Small tables with named rows and columns. After each table, cells are looked up by row and column.

zof =
,paz,tidim,voz,zeropon,bogekiv,gokemat,lov,zoluna
tun,101,97,118,99,218,98,68,110
dubigim,83,89,105,106,114,114,108,101
nop,96,80,122,94,48,99,60,143
pimuz,113,109,136,84,60,110,82,119
vaze,84,110,124,98,84,145,103,81
ponuvaf,65,90,62,120,211,93,125,53

vaze, gokemat -> 145
dubigim, voz -> 105
tun, voz -> 118
dubigim, paz -> 83
vaze, lov -> 103
ponuvaf, tidim -> 90
nop, bogekiv -> 48
dubigim, bogekiv -> 114
vaze, zoluna -> 81
ponuvaf, lov -> 125
pimuz, paz -> 113
tun, bogekiv -> 218
ponuvaf, gokemat -> 93
pimuz, zoluna -> 119
nop, lov -> 60
vaze, zeropon -> 98
tun, paz -> 101
pimuz, voz -> 136
Row with the largest zeropon: ponuvaf

vub:
        ramu  kefaful  fibirav  nopom    vig
pebev  -87.8     47.9      2.5  -22.7  -46.8
nebi    29.2     30.7    -30.6   30.6  -68.3
vas    -80.5     -6.5    -47.1   19.5  -96.0
zos    -11.3      8.1    -23.3   79.8  -69.2

ramu of zos: -11.3
kefaful of pebev: 47.9
nopom of zos: 79.8
ramu of nebi: 29.2
fibirav of vas: -47.1
vig of vas: -96.0
fibirav of zos: -23.3
ramu of vas: -80.5
fibirav of pebev: 2.5
kefaful of vas: -6.5
vig of zos: -69.2
fibirav of nebi: -30.6
nopom of nebi: 30.6
vig of pebev: -46.8
Which row has the largest vig? pebev

dep:
,vafena,fub,div,dofabub,zotekud,pur
basavek,75.36,46.55,37.49,60.05,35.70,40.26
sem,62.82,-3.58,44.85,65.48,67.18,-8.33
buf,9.26,-19.10,34.15,24.50,54.94,57.25
rap,69.74,82.99,36.01,50.30,17.94,32.23
kiti,75.96,43.39,38.24,61.60,37.72,37.18
bif,11.91,-57.74,36.99,33.98,75.14,47.97
fova,26.99,-17.84,42.97,44.87,69.43,-14.48
fep,-8.76,60.92,31.79,3.08,18.60,25.06
geb,62.72,-5.41,44.76,65.72,67.39,-8.51
zurup,38.97,28.06,41.95,44.95,48.32,-12.90
bibig,20.51,83.75,25.90,10.97,-0.03,86.71

dofabub of bif: 33.98
dofabub of geb: 65.72
dofabub of basavek: 60.05
vafena of fova: 26.99
fub of basavek: 46.55
div of fep: 31.79
vafena of kiti: 75.96

big:
         zodo  nado  lof  leg  dup  guf  sefi  moz  ziko  bal
rebuf     106   136   97   97   70  121    95   53   100  104
nadof      15     8  100  108  184   23   130  194    98   56
pudomap   172   164   82   68   21  140    57   17    82  123
gese       34    25  107  106  172   40   130  168   107   64
naz        46    20  104   94  172   28   123  180   100   62
rinimep    40    58   98  119  132   79   117  122   104   79

rebuf, guf: 121
naz, ziko: 100
gese, lof: 107
rebuf, dup: 70
nadof, moz: 194
gese, moz: 168
naz, dup: 172
naz, guf: 28
nadof, dup: 184
rebuf, nado: 136
pudomap, lof: 82
rinimep, moz: 122
gese, bal: 64
Which row has the largest bal? pudomap

zita
        vilif   kur   tez  lenos  govuvaz
gineli   3442  5294  7314   6501     5799
gibuze   7543   418  9122   4920     5401
lal      2865  5376  7850   7028     6322
kedas    6491  5941  6781   5253     6481

gibuze, lenos => 4920
lal, lenos => 7028
kedas, govuvaz => 6481
gineli, govuvaz => 5799
kedas, tez => 6781
gineli, lenos => 6501
lal, govuvaz => 6322
gineli, vilif => 3442
lal, tez => 7850
gineli, kur => 5294
lal, kur => 5376
lal, vilif => 2865
gibuze, govuvaz => 5401

Table poson
|  | siz | paduke | fene | pir | todupu | zuv | vava | gul | baf | kobulif |
|---|---|---|---|---|---|---|---|---|---|---|
| gipesur | 59.8 | 62.4 | 40.7 | 61.2 | 54.0 | 61.6 | 61.6 | 64.9 | 55.6 | 56.2 |
| rizim | 60.6 | 59.0 | 76.3 | 59.6 | 60.5 | 58.9 | 61.1 | 69.1 | 62.9 | 58.3 |
| ladov | 58.2 | 54.8 | 36.4 | 56.3 | 60.8 | 56.6 | 62.7 | 62.9 | 61.7 | 58.8 |
| tekaso | 58.6 | 62.1 | 42.3 | 60.9 | 61.7 | 55.8 | 48.3 | 59.4 | 52.1 | 60.9 |
| nanufog | 59.4 | 55.6 | 58.6 | 61.1 | 52.2 | 64.5 | 62.6 | 53.2 | 53.8 | 61.8 |
| mon | 60.7 | 57.2 | 17.0 | 56.8 | 54.2 | 60.9 | 59.8 | 46.7 | 70.3 | 60.1 |
| simun | 58.5 | 52.5 | 51.8 | 56.0 | 69.4 | 56.9 | 55.4 | 72.8 | 65.9 | 62.1 |
| bapidi | 56.6 | 55.1 | 69.9 | 53.8 | 57.9 | 59.4 | 59.1 | 50.3 | 54.9 | 57.8 |

gul of rizim: 69.1
siz of bapidi: 56.6
paduke of ladov: 54.8
zuv of rizim: 58.9
kobulif of tekaso: 60.9
todupu of nanufog: 52.2
gul of ladov: 62.9

Table ran
,vav,rasefiv
rud,0.50,0.52
bukemat,0.49,0.46
fitado,0.43,0.11
tugumer,0.87,0.83
limone,0.49,0.84
zuzili,0.41,0.12
fisifa,0.51,0.81
pokato,0.50,0.72

vav of fitado: 0.43
rasefiv of bukemat: 0.46
vav of zuzili: 0.41
vav of limone: 0.49
rasefiv of fisifa: 0.81
rasefiv of rud: 0.52
rasefiv of limone: 0.84
vav of tugumer: 0.87
vav of pokato: 0.50

Table subat
,vol,pab,rosilo,med,buram,ved
vadina,-5.829,-4.592,-4.262,-3.769,-4.912,-5.074
subu,-8.190,-4.181,-9.006,-2.137,-9.698,-4.236
gokar,-6.704,-4.457,-8.313,-3.367,-9.646,-4.390
zate,-1.724,-0.233,-0.543,-4.158,0.072,-5.291
lub,-4.887,-3.498,-4.517,-3.170,-3.961,-6.088
kova,-4.372,-2.780,-4.370,-2.749,-2.911,-5.867
vefuzug,-1.036,-0.461,-1.024,-3.949,0.010,-5.498
ridi,-2.582,1.170,-4.723,6.491,-7.075,-1.438
fovos,-7.002,-4.710,-8.623,-2.603,-9.993,-4.013
zav,-1.486,-0.599,-1.095,-4.986,0.152,-4.867
pem,-7.202,-5.089,-7.082,-2.366,-9.162,-3.787
lura,-5.995,-4.453,-6.365,-3.590,-7.390,-3.197
kif,-7.086,-6.705,-4.413,-8.898,-3.980,-9.888

What is the buram of ridi in subat?
-7.075
What is the rosilo of ridi in subat?
-4.723
What is the pab of pem in subat?
-5.089
What is the med of zate in subat?
-4.158
What is the med of zav in subat?
-4.986
What is the buram of fovos in subat?
-9.993
What is the ved of lura in subat?
-3.197
What is the rosilo of kova in subat?
-4.370
What is the buram of zav in subat?
0.152

